(in the rows, 128 means zero)
One turn or mirror swaps these rows in pairs. Which row does each one swap with?
The rows were stretched afterwards, more along some directions than others.
j350: [128 111 126 160 120 171 134 144 136 130 118 134 114 130 101 120 140 129
 114 145 137 141 141 131 132 123 114  95 119 108  88 125 133 121 168]
j14: [140  97 125 164 120 186 152 129 128 126 110 130 110 134 104 121 128 136
 116 130 150 127 155 112 146 123 129  81 113 117  67 136 150 117 167]
j965: [162 116 128 132 143 143 124 141 151 141 145 143 153 131 117 139 118 120
 123 117 119 122 141 105 134 147 110  93 121 116  94  94 108 115 128]
j180: [131  73 133 180 124 174 161 137 142 125 127 112 114 153 122 122 128 132
 118 145 135 130 148 133 148 124 127  79 106 111  84 130 128 127 163]
j474: [176 140 146 110 110 133  90  95 129 141  75 153 125 145  85 127 144 104
 137 139 143 129 155 127 119 129 135 104 120 137 112 107 188 106 123]
j51: [124 109 129 163 138 150 117 122 163 142 107 107 124 146 107 115 150 123
 126 123 155 101 157 105 110 128 131  89 148 124 112 121 131 144 125]
j859: [135 146 139 129 157 115 129 136 132 104  96 107 157 153 118 137 150 128
 148 119 131 131 133 144 111 158 126 115 134 116 114  95 137 117 136]
j221: [139 110 126 105  98 179 123 111 151 136 101 115 117 141 112 119 169 140
 143 124 147 147 130  99 106 125 128  77 127 119 113 142 136 123 160]
j830: [144 114 135 144 138 157 144 139 128 131 151 126 129 129  96 146 121 124
 141  98 148 133 151 124 151 110 110 102 155 138 106 120 125  90 140]
j396: [168 127 154 104 113 142  95 118 124 140  97 141 113 123  74 140 130 108
 144 123 152 119 135 133 124 135 150  98 133 140 114 108 157 109 131]
j340: [133 119 130 147 163 123  99 123 127 143 106 116 152 160 119 113 156 139
 108 141 122 128 169 145 111 135 129 103 127 106  99  90 110 133 149]
j414: [158 121 142 139 134 138 135 138 161 133 128 139 161 141 130 124 130 127
 128 137 118 121 141 110 138 168 130  98 109 118  97  94 115 127 127]
j532: [119 115 113 124 111 172 144  96 154 127  96 138 109 148  82 113 154 128
 126 110 149 124 161 125 130  97 132  82 128 138 102 150 178 104 127]
j433: [ 93 146 117 151 120 153 109 115 134 111 101 134 102 146 125 141 143 130
 139 107 135 122 148 138 117 113 103 103 135 122 128 122 143 130 142]
j930: [141 159 134 131 147 133 137 111 112 130 116 104 129 129 108 125 160 138
 148 102 155  95 154 115 115 109 152 102 149 135  84  92 152 118 111]
j281: [167 138 136 122 167 133 135 137 109 133  80 104 136 135 121 148 151 123
 125 124 139 115 120  72 120 111 170  86 131 129  73  77 125 139 123]
j834: [109 122 117 143 134 168 133 117 124 134 118 122 114 159 100 115 145 122
 100 112 121 137 137 115 100  90 140 117 155 116 100 110 119 120 143]
j945: [124 140 122 129 162 141 102 115 133 133 104  97 136 155 116 115 157 120
 148 123 143 131 154 121  96 101 138  99 121 139 106 133 150 147 141]
j401: [150 147 145 132 159 145  92 124 142 141  93 126 117 148 103 147 156 110
 134 125 129 106 158 110 102 120 157  87 146 130  79 110 132 121 115]
j969: [155 124 126 114 151 149 127 124 149 130  68 100 124 181 104 128 165  96
 129 155 164 169 128 108 113 149 163  90 133 104 105  98 126 106 154]
j446: [138  93 109 176 111 175 150 120 136 121 102 142 115 140 106 115 131 132
 104 135 121 133 151 122 147 112 112 104 115 113  93 134 148 116 158]
j461: [135 124 150 111 129 131 100 110 147 146  74 121 115 136 124 148 154 130
 118 134 140 101 162  86  84 117 121  95 128 140 129 120 157 145 119]
j363: [162 139 131 142 166 142 104 151 122 139 107 118 116 147  82 142 133 115
 126 112 148  89 154 107 116 117 123  81 144 140 126 101 134 133 151]
j913: [124 110 145 136 116 115  88 114 135 154 104  93 166 163 109 164 142 131
 117 123 128 116 149 137 113 131 109  80 154 126 123 116 120 107 127]
j189: [134 139 115 116 126 151 127 128 150 126 111 104 135 139 120 128 150 119
 137 127 137 100 115 108 103 130 122 105 120 138 134 122 148 115 143]
j869: [140 114 126  95 100 142 113 128 140 134 118 122 127 136  85 132 161 112
 104 117 142 146 148  86 102 122 136 100 150 116 114 110 147 101 131]
j33: [142 143 135 125 126 143 123 127 138 139  69  96 133 181 125 140 158 109
 133 148 164 144 135 101 111 157 148  76 124 108 106 106 121 114 132]
j66: [166 152 161 110 115 136  78 103 119 135 123 146 143 119  90 118 143 123
 154 117 146 120 147 127 119 115 131 113 136 145 102 105 175 121 116]
j529: [178 140 167 109 124 137 102 104 104 123  85 144 125 130  89 107 140 121
 150 152 146 136 144 120 127 126 161 124 113 124 105 101 174 115 125]
j508: [141 150 145 106 116 138 121 132 110 115  98  89 143 142 128 129 131 141
 157 144 118 122 131  98 120 133 151  92 120 128 119  93 150 117 136]
j167: [128 112 127 133 137 143 129 141 147 150 131 110 139 128  97 142 170 123
 123  93 152 102 121 127  87 121 126 105 149 120 113 145 125 104 124]
j654: [127 123 115 147 142 139 104 111 147 161 102 109 132 130 107 144 141 133
 122 112 147  98 142 102  98 117 119  85 150 138 124 125 147 144 109]
j798: [133 106 138 123 143 145 155 136 129 134 148 107 144 110 105 135 143 129
 109 120 146 115 118 117  99 120 128 125 137 118 120 134 110  98 130]
j178: [169 149 158  92 105 143  87 106 113 131  90 151 114 124  63 132 140 116
 152 114 163 138 156 134 129 128 143 105 132 146 112 114 181 112 127]
j705: [132 121 124 121 143 143 162 124 150 125 141 100 152 131 103 141 160 120
 119 112 141 116 106 126  98 130 135 117 138 122 109 134 130  92 138]
j432: [162 156 151 101 109 143  94 123 124 151 116 142 123 120  70 130 150 105
 141 125 160 117 136 117 111 114 134  91 135 135  95 109 167 108 129]
j556: [149 153 141 131 153 139  92 113 128 112  78 123 124 168 113 140 157 113
 124 113 138 136 156 117 102 120 112  97 134 105 126 107 127 138 129]
j984: [177 118 116 135 176 158 112 122 123 111  77 114 122 151  86 113 138 118
 120 143 140 136 157  89 139  98 137 114 135 136 110  90 119 136 136]
j537: [153 118 136 140 148 138 128 158 143 147 134 133 160 123 122 148 114 123
 120 116 114 111 140  95 128 145 111  95 124 132 100 102 104 131 107]
j901: [151 141 122 126 159 115  97 121 127 128  86 126 123 159  94 124 145 108
 103 113 123 109 147  94 128 110 129  97 138 129 110  87 121 127 147]
j16: [174 153 171 100 109 131  99 113 126 118  91 139 116 135  91 138 125 105
 152 129 153 123 147 132 124 150 145 112 113 144 112 103 174 110 128]
j436: [166 130 140 132 161 159 122 137 150 147  91 133 129 144  75 130 148 134
 129 106 135 107 125 117 116 116 137  73 134 141  84 120 144 120 132]
j150: [142 113 122 122 132 159 133 101 145 115  42 147 115 151 111 147 162 139
 112 143 147 138 136 119 118 137 143  89 127 121 111 101 144 113 126]
j785: [130  98 132 163 113 166 135 143 135 118 111 137 109 135 116 103 119 145
 122 137 134 126 163 125 149 123 120 102 103 116  78 123 154 124 148]
j367: [119 107 119 144 136 137 103 135 150 159  98 100 121 129 101 151 140 112
 111 119 156 112 153  94  96 134 121  78 155 127 126 128 123 137 123]
j507: [168 144 156 120 129 147 100 123 130 132 100 137 134 148 102 128 139 116
 166 142 155 115 131 127 118 127 152  97 121 148  92 103 163 112 117]
j323: [117 108 123 164 106 165 116 132 128 125  95 135 111 144  83 115 136 136
 115 122 133 136 162 136 148 122 126  93 130 122  89 142 153 122 162]
j468: [126 118 115 162 145 148 112 116 158 146 100 105 123 139 108 159 142 127
 128 119 161 105 157 117 103 127 111  85 142 139 134 129 143 140 114]
j565: [150 131 140 100 115 115  93 130 115 147  80 135 111 130  76 135 126 109
 121 127 138 113 147 101 136  92 144  92 146 126 112  92 146 122 119]
j285: [164 117 114 132 137 151 129 138 142 154 126 146 151 125 120 138 119 130
 115 125 120 131 130  84 140 136 120  89 121 123 100  98 114 129 127]
j958: [156 112 126 140 140 151 112 129 132 135  99 140 145 161  97 108 137 118
 125 135 103 161 168 123 127  92 121 122 136 149 110 119 147 127 137]
j691: [149 138 127 143 127 180 154 130 143 124 106 132 130 138 127 131 128 146
 126 110 119 100 141  62 136  91 118  86 112 140  78 119 136 141 115]
j584: [132 126 139 107 130 126  91 126 121 138 110  96 136 161  80 104 162  99
 137 105 148 134 155 106 109 114 142  89 163 107 109 103 141 113 146]
j513: [149 137 117 141 107 130 129 119 137 142  89 131 134 154 117 170 168 114
 122 101 128 103 156 100 106 119 109  94 155 160 118 122 156 131 123]
j18: [135 140 139 137 147 128 141 128 134 120 120 116 136 132 106 137 164 118
 118 115 154 105 123 123  93 131 140 123 145 120 117 128 122 120 131]
j603: [154 148 167 113 111 138  73 100 125 138 102 137 121 137  94 130 142 124
 146 109 160  97 161 132 104 125 126  91 119 139 104 105 185 123 104]
j732: [123 134 139  92 140 113  97 101 128 129 104  83 149 164 102 132 151 107
 131 101 151 130 140 130  89 128 150  86 130 111 114  98 147 124 116]
j575: [130 111 171 114 125 125 120 139 134 137  87 101 122 143 112 133 138 124
 120 131 107  98 165  97 109 105 159  95 117 138  90 132 159 114 108]
j146: [129  96 116 175 117 178 135 142 146 126 103 133 104 156  96 118 117 121
 127 133 131 140 153 145 160 138 126  82 112 119  91 138 135 123 173]
j65: [120 151 142  89  96  99 111 124 121 122  95 105 137 127 114 121 157 119
 139 125 121 110 145  92  98 105 146 118 149 123 117 136 171 104 113]
j989: [173 140 172 103 127 146 103  98 117 134  99 134 144 128  90 133 130 129
 144 132 147 121 145 135 114 135 145  95 106 138  86 108 182 107 121]
j56: [157 122 137 125 125 141 107 118 130 138  87  98 113 171 101 134 136 131
 122 122 151 109 171 133 101 114 129  83 120 128 112 103 163 118 149]
j385: [160 130 129 122 138 142 124 148 147 148 134 135 162 120 109 151 114 116
 123 114 124 125 133  98 128 150 116  89 119 131 104 107 109 121 115]
j50: [167 110 127 130 162 158 135 150 140 134  77 110 106 158 101 117 134 101
 112 150 143 133 131  90 140 129 149  83 119 116 110  81 129 121 158]
j454: [152 129 160 115 158 140 141 116 145 123  85 101 123 154 101 148 144 111
 141 127 139 130 154 139 100 144 136 112 118 134 101 118 173 129 117]
j548: [140 118 114 116 112 166 139 148 141 130 110 130 125 146 111 129 157 106
 126 122 130 129 138  77 114 129 133 113 141 123  80 132 136 114 154]
j523: [138 108 130 140 129 145 157 125 156 128 117 103 117 128 123 154 140 131
 129 139 126 113 164 124 124 128 134  94 116 121  93 146 129 132 129]
j608: [137 164 117 128 144 133 107 125 163 119  86 129 134 157  86 152 158 120
 137 112 157 124 152 137  87 141 114 110 139 150 127 123 174 119 109]
j755: [144 119 139 115 126 153 114 129 146 141  75  98 128 176 118 122 166 113
 149 142 158 172 138 121 112 150 154  80 118  97 105 112 130 113 134]
j828: [157 161 116 103 120 115 153 125 141 132  81 146 121 145 118 176 146 115
 132 133 151 120 132 124  99 156 132 126 132 146 129 101 142 125 126]
j664: [128  97 131 167 109 167 124 139 137 118 111 127 106 147  95 109 118 120
 107 131 129 127 158 126 145 123 124 103 118 117  92 138 134 122 173]
j115: [129 142 123 115 145 124 115  98 124 101  68  91 115 145 111 112 144 133
 138 135 137 131 140 104 117  99 141 122 134 133 129 104 144 133 132]
j317: [131 116 124 177 103 163 135 116 125 120  86 123 113 160 112 107 146 132
 126 144 137 123 157 114 145 125 133  94 109 107  89 138 154 134 157]
j549: [160 111 127 128 125 143 123 145 142 155 128 134 155 128 111 142 121 120
 114 132 119 124 139  82 143 135 134  84 124 124  96  97 121 110 120]
j58: [141 143 145 112 118 137 119 119 129 119  81 104 138 174 122 101 160 110
 141 161 146 170 136 108 117 142 170 103 121  98 103 108 127 119 142]
j117: [150 139 131 134 125 179 122 122 147 110  66 118  94 161 131 159 157 126
 152 117 165 117 164  90 104 117 118  90 113 141 119 137 130 151 124]
j54: [127 136 130 131 136 106 126 117 140 121  90  95 131 156 117 136 153 114
 127 135 117 101 168 111 125 142 137  99 125 148 110 117 173 113 131]
j773: [133 103 126 183 121 152 124 139 141 134 114 134 124 148 107 109 131 131
 113 135 126 128 167 129 157 124 115  88 122 118  77 126 148 136 162]
j880: [120 111 125 143 126 136 105 135 150 157 102  99 126 139 117 144 139 114
 128 122 151 108 165  92 102 133 113  80 146 133 125 129 128 147 112]
j970: [124 139 111 127 175 128 134 148 131 103  84 116 122 147 117 135 144 115
 139 116 160 137 126 118 106 142 155 117 142 119 100  90 136 117 135]
j32: [116 113 129 150 141 126 107 114 156 146 100  90 128 142 111 143 139 126
 127 120 145  96 155 117  97 129 121  84 150 124 114 118 144 131 110]
j334: [153 158 150 116 136 148 123 124 117 113 128 127 134 138 124 144 135 145
 140  94 126  98 136 135  93 125 131 114 120 141  99  87 167  87 134]

j548 is swapped with j454
j834 is swapped with j828
j532 is swapped with j150
j969 is swapped with j705
j33 is swapped with j798
j32 is swapped with j965
j167 is swapped with j755
j461 is swapped with j691
j830 is swapped with j913
j178 is swapped with j323
j664 is swapped with j16
j446 is swapped with j474

